One turn moves each row of this set onto another row. After a few examples, where does it send each row asked below?
gefe: -25; 159; 119; 281; -82; 12; 7; -145; 187; -93; 178; 54; -47; 479; 86; -120; -131; -118; -59; -78
Fuzuv: 234; -104; -485; -25; 136; 3; 82; -200; 293; 125; 132; -236; 83; 8; 290; 17; 95; -55; -4; 44
kug: -81; -7; 71; 13; -96; 34; 403; 182; -98; -103; -155; 132; -67; -299; -69; 25; -37; -158; 328; 101
bozer: -4; 225; -152; -221; -35; 99; -71; -75; 148; 212; -39; 187; -259; 154; 166; 14; 106; -223; 16; -108
safif: 75; -104; 186; 165; -21; 138; 73; 180; -48; -218; -12; 160; 257; -285; 290; -149; -229; -94; 178; 191
Sen: -146; 173; -153; -362; 297; -44; -53; 62; 28; 160; 115; 101; -58; 300; 28; 20; 35; -166; 219; 47
Rolis: 22; 55; -141; -6; 10; 158; -31; -182; 64; 275; -9; -288; -352; 125; 0; 40; 153; -124; 21; -78
paror: 195; -5; 104; 106; 26; -3; 98; 210; -167; -300; -59; 93; 216; -234; 381; -78; -250; -103; 132; 249
vifa: -124; -116; -333; 159; 102; -294; -40; -137; -65; -110; 180; -188; 12; 381; 323; -70; 86; 209; 239; 106
kasu: -60; -94; -130; 325; -111; 45; 231; -360; 100; 8; 298; -101; -190; 306; 31; 9; -147; -100; -3; 73
tepa: -217; -103; -116; -114; 214; -80; -164; -29; -122; 153; 203; -180; -41; 367; 102; -23; -102; 59; 374; -57
kevo: 147; 44; -123; -2; -196; -19; -88; -199; 13; 144; -52; -85; -298; 226; 296; -1; 31; 34; 155; -307
Fere: 30; -56; 142; 205; 13; 188; 129; 11; 40; -290; -19; 52; 255; -234; 80; -186; -238; -52; 325; 205
kobet: -101; -48; 199; 67; 106; 73; 62; 422; -115; -132; -56; -25; 77; -341; 192; -107; -63; 129; -28; 171
tagos: 97; -50; -234; 203; 173; -197; 250; -344; 68; -150; 186; -192; -99; 370; 94; -61; 76; -14; 236; 219
buv: -184; -295; -214; -110; 90; -61; 86; 23; 174; 225; 357; -43; 39; 169; 177; 41; -242; 53; 135; -271
maf: 185; 83; 8; 156; -17; 52; 135; 73; -189; -408; -105; -81; 111; -142; 306; -14; -351; -199; 82; 245
Minir: -155; -2; -27; -69; 167; 67; 207; 136; -240; -309; -111; 58; -295; -294; 177; -14; -123; -93; 109; 282
rerik: -1; 49; -454; 49; 50; -170; 95; 31; 354; -9; 96; 41; 103; 119; 355; -47; 251; 2; -195; 58
fase: 75; 6; 152; 69; 2; -49; 158; 455; -132; -125; -173; -74; 97; -323; 219; -54; 31; 32; -3; 102
miv: 68; -58; -514; -92; -44; -183; -16; -137; 54; 95; 45; -64; -76; 86; 487; 30; 135; 156; 110; -68
rebam: 86; 69; -22; 109; -81; -54; 293; 389; -54; -143; -141; -224; 179; -330; 121; 45; -81; 1; -82; 60
bomes: 42; -77; -331; -88; 108; 49; 148; -142; 206; 230; 415; -162; 167; 88; 87; 92; -258; 66; -80; 43
fepo: -114; -59; 144; 39; 77; -46; 252; 244; -266; -269; -54; 208; -150; -223; 226; -41; -113; -58; 161; 302
Zezep: -158; -36; -238; -25; 166; -144; 204; 152; 364; 55; 365; 70; 174; 213; 133; 0; -98; 44; -218; -40
ves: -131; -59; 15; 76; 201; 134; 94; 283; 57; -238; -47; -152; 85; -405; 126; -144; -63; 208; -31; 194
velaf: -11; 122; -102; -196; 269; -16; 57; -100; -71; 226; 158; -301; -182; 256; -134; 50; 33; 85; 184; 63
lol: -3; 177; -93; 225; 145; -168; -84; -122; 75; -210; 67; -58; 82; 529; 157; -170; 132; -81; 162; 178
Lef: -26; -192; -46; 261; -182; -97; 151; -133; 200; 24; 230; -85; -134; 305; 205; -48; -172; 67; 36; -341
tus: -64; -98; 186; 116; -79; -26; 316; 239; -149; -177; -139; 238; -93; -280; 167; -58; 3; -148; 234; 171

vifa moves to miv
Rolis moves to kasu
Fere moves to ves
Now these:
lol moves to rerik
kobet moves to fepo

One turn moves each row of this set onto another row. After a few examples, where does it send each row asked below?
lel: -45; -98; 136; -140; -48; 465; -108; 94; 226; 164; -17; 350; -164; -35; -99; 136; 55; -79; -84; 139; -60; -175; -1
pof: 14; -136; 216; -368; -25; 56; -183; 312; -208; 216; 19; 286; -136; 153; 71; 31; 228; -107; -185; 2; 201; 223; 213
mag: 136; -97; -3; -189; 198; 378; 71; 163; -53; 141; -169; 81; -150; 184; 217; 436; 261; -246; -86; 239; 14; 143; 24
pafat: -38; 235; -215; -205; 273; -178; 56; 186; -187; 217; 88; -69; -131; 118; 201; 491; 48; -31; 16; 234; 144; 274; 5
der: 18; 50; -107; -297; 206; 112; 53; 166; -141; 229; -52; 19; -199; 170; 239; 513; 190; -121; -33; 272; 84; 318; 8
rigeg: -63; 8; 129; -387; -1; -175; -183; 327; -273; 241; 137; 226; -121; 120; 57; 45; 123; -6; -142; -17; 252; 286; 209
rupo: -85; 123; -102; -42; 238; -49; 29; 305; -276; -17; -333; -129; 83; -341; 253; -18; -241; -186; -75; -190; 220; -180; 3
soz: 76; 64; 106; 85; 106; -247; -180; 351; -200; 38; 185; 187; 229; 49; -45; -184; -29; -36; -139; -165; 252; -203; 257
bonuv: -25; 94; 21; 180; 42; 153; -115; 126; 206; 49; 147; 255; 94; -117; -191; 2; -159; 7; -35; 33; -11; -447; 29
Galib: 365; 217; -49; 311; 53; 352; 34; -155; 15; -109; 58; -1; 105; -48; -79; 57; 124; -106; -197; -53; -54; 99; 8
Dibe: -223; 113; 2; -367; -42; 91; -137; 99; 91; 306; 142; 252; -315; -59; -67; 284; -37; 69; -4; 215; 29; 144; -32
Nevik: -155; 63; -85; -330; 176; 17; 31; 295; -312; 116; -374; -89; -137; -299; 320; 120; -125; -190; -83; -96; 220; 109; -27
meba: -48; -71; 3; -215; 165; 252; 41; 278; -233; 37; -476; -33; -68; -281; 298; 49; -61; -267; -126; -137; 163; -52; -8
Zes: -112; -28; -23; -310; 165; 167; 32; 277; -275; 90; -442; -49; -140; -277; 318; 101; -66; -241; -107; -94; 187; 69; -31
vuvav: -147; 154; -144; -140; 230; -128; 23; 315; -311; 37; -300; -140; 10; -355; 272; 29; -253; -156; -59; -158; 239; -68; -19
dade: 139; -71; 189; 95; 56; -4; -167; 335; -140; 6; 82; 253; 231; 73; -32; -209; 64; -120; -183; -177; 194; -264; 263
fop: -32; -41; -10; -104; 194; 219; 37; 290; -219; -10; -458; -49; 25; -298; 280; -8; -112; -278; -129; -170; 166; -171; -4
nuten: 10; -45; 113; 66; 4; 392; -96; 110; 247; 87; 35; 316; -13; -75; -138; 40; -39; -68; -73; 70; -54; -375; 21
tar: 351; 143; -19; 165; 10; 447; 30; -174; 23; -40; 2; 24; -7; -27; -42; 133; 201; -122; -211; 3; -64; 236; -12
kufiz: -209; 303; -107; -39; 46; -214; -134; 141; 90; 196; 299; 166; -66; -150; -144; 140; -255; 150; 57; 98; 78; -142; 1
zag: 260; -42; -41; 273; 291; 311; 97; 179; 5; -57; -107; 45; 213; 120; 119; 203; 115; -254; -84; 69; 6; -346; 64
pebu: 185; 448; -197; 155; 75; -62; 18; -143; -98; 19; 229; -124; 0; -92; -56; 174; -5; 54; -116; -3; 41; 350; -42
zeluk: -25; 329; -278; 16; 330; -337; 62; 222; -181; 138; 175; -113; 48; 59; 148; 382; -87; 10; 44; 150; 162; 74; 24
Likil: -122; -41; 90; -316; -62; 337; -125; 103; 165; 260; 31; 329; -285; -45; -75; 241; 48; -25; -46; 203; -26; 40; -16
kamo: 168; 382; -153; 4; 36; 34; 3; -162; -103; 65; 178; -95; -112; -57; -19; 247; 79; 36; -143; 49; 32; 488; -42
penim: 81; 295; -248; 246; 352; -262; 68; 214; -123; 13; 149; -104; 224; 42; 99; 260; -122; -44; 25; 77; 134; -197; 54
Vil: 157; -192; 265; -43; 17; 176; -168; 317; -118; 56; -18; 308; 116; 120; -6; -142; 177; -179; -215; -123; 152; -156; 252
Zuzez: -50; 28; -62; -25; 215; 93; 40; 303; -241; -42; -396; -81; 85; -324; 258; -42; -174; -237; -112; -191; 175; -234; 7
Ven: -25; 144; 52; -57; 86; -393; -189; 350; -266; 122; 243; 154; 124; 41; -20; -99; -53; 36; -102; -131; 290; -27; 237
pigi: 249; 428; -182; 290; 86; -8; 21; -126; -53; -65; 220; -107; 109; -93; -91; 99; -23; 32; -129; -54; 32; 194; -7
Zazib: -116; 249; -62; 134; 69; -93; -120; 147; 146; 102; 260; 185; 63; -148; -181; 45; -256; 93; 18; 47; 35; -351; 16
gov: 197; 133; -151; 353; 342; 15; 74; 195; -39; -56; 42; -36; 293; 67; 94; 184; -26; -160; -41; 47; 69; -370; 78
seva: 320; 328; -113; 357; 71; 159; 38; -139; -13; -101; 145; -55; 156; -85; -94; 57; 31; -37; -160; -67; -12; 87; 3
Bep: 279; 177; -22; 17; -13; 404; 20; -170; -16; 31; 3; 9; -119; -16; -11; 214; 220; -86; -192; 47; -40; 409; -24
binuf: 235; -136; 18; 39; 232; 459; 87; 152; 1; 30; -180; 99; 37; 168; 179; 309; 236; -286; -116; 142; -7; -122; 52
muso: 214; 268; -87; -52; 4; 214; 10; -173; -58; 69; 89; -33; -161; -43; -9; 247; 160; -25; -163; 78; -4; 520; -40
biva: -173; 135; -137; -254; 204; -100; 18; 305; -318; 90; -320; -119; -74; -322; 294; 94; -199; -146; -61; -123; 229; 58; -25
kur: -70; 128; 56; -254; 40; -363; -197; 350; -284; 205; 214; 164; -14; 68; 23; 1; 19; 42; -100; -65; 281; 184; 214
miza: -264; 260; -81; -240; 6; -139; -134; 124; 69; 275; 244; 190; -224; -97; -109; 240; -174; 146; 35; 176; 62; 69; -27
Mezot: 100; -215; 273; -230; -10; 210; -171; 311; -158; 136; -36; 322; -36; 148; 52; -61; 252; -178; -223; -75; 160; 49; 229

biva moves to Zuzez
seva moves to Bep
Dibe moves to Zazib
Now these:
Ven moves to Vil
zag moves to der

